[[-28   9  40   3  37 -16  20  20  -7 -50 -16 -29 -16  -6  38 -16]
 [-18  19  -8   7 -19 -26   9 -31  -2  -4  31  26  29  -2   6  19]
 [ 29 -27  -1  -4  41  38 -19  38   3  23 -37 -30 -38   7  -5 -22]
 [-44  34  25  20  17 -36  27 -13 -10 -49  18  -4   8  -3  28   3]
 [ 29 -18  -6   6  23  43 -18  37   1  25 -34 -32 -43  10   6 -22]
 [-34  23  33  29  47  -3  20  23 -12 -45 -13 -42 -34   4  55 -22]
 [-35  37  -2  20 -33 -41  21 -40  -7 -23  43  26  32  -2  12  23]
 [-31  46 -11  27 -32 -60  21 -53  -8 -17  58  38  42   1  20  31]
 [ 17   0 -42 -12 -47 -11 -14 -42   8  44  36  54  46  -1 -25  31]
 [-49  54   5  39 -23 -52  30 -44 -13 -38  52  19  28   1  38  22]
 [-49  43  22  32   4 -41  30 -20 -15 -49  29  -3   9   1  36   7]
 [-14  15  -6   4 -21 -27   8 -27  -2  -5  27  23  26  -3 -16  17]
 [ 52 -50 -27 -44 -27  39 -31  10  18  56 -23  18   7  -4 -63   1]]
The fourth entry in reading order? 3
The entry just right of the largest entry: 38
The 3rd smallest entry -> -53
The entry directly above the largest entry? 43
The second entry, reading row by row? 9
The top entry of the column that holds the largest entry? -16
The entry in the bottom-right corner? 1
The second entry on the main diagonal? 19
The entry in the bottom-left corner? 52
The 2nd-last entry, reading row by row? -63
The entry directly below -36 is 43
The first entry, reading row by row? -28
The entry just left of the largest entry? -17
The top-right entry is -16
The top entry of the column that holds the smallest entry? 38
The 2nd smallest entry: -60
The entry directly below -10 is 1
The last entry of the largest entry's row? 31
The third largest entry? 55
The entry directly below 44 -> -38
The fourth-last entry, reading row by row? 7
The third entry on the main diagonal: -1
The largest entry: 58
The largest entry in the last row? 56
The largest entry in the first row -> 40
The fifth-last entry, reading row by row? 18
The entry directly above 55: 6
The entry directly below the largest entry? 36
The entry directly above 41 is -19
The second entry on the diagonal from the top-right corner -> 6
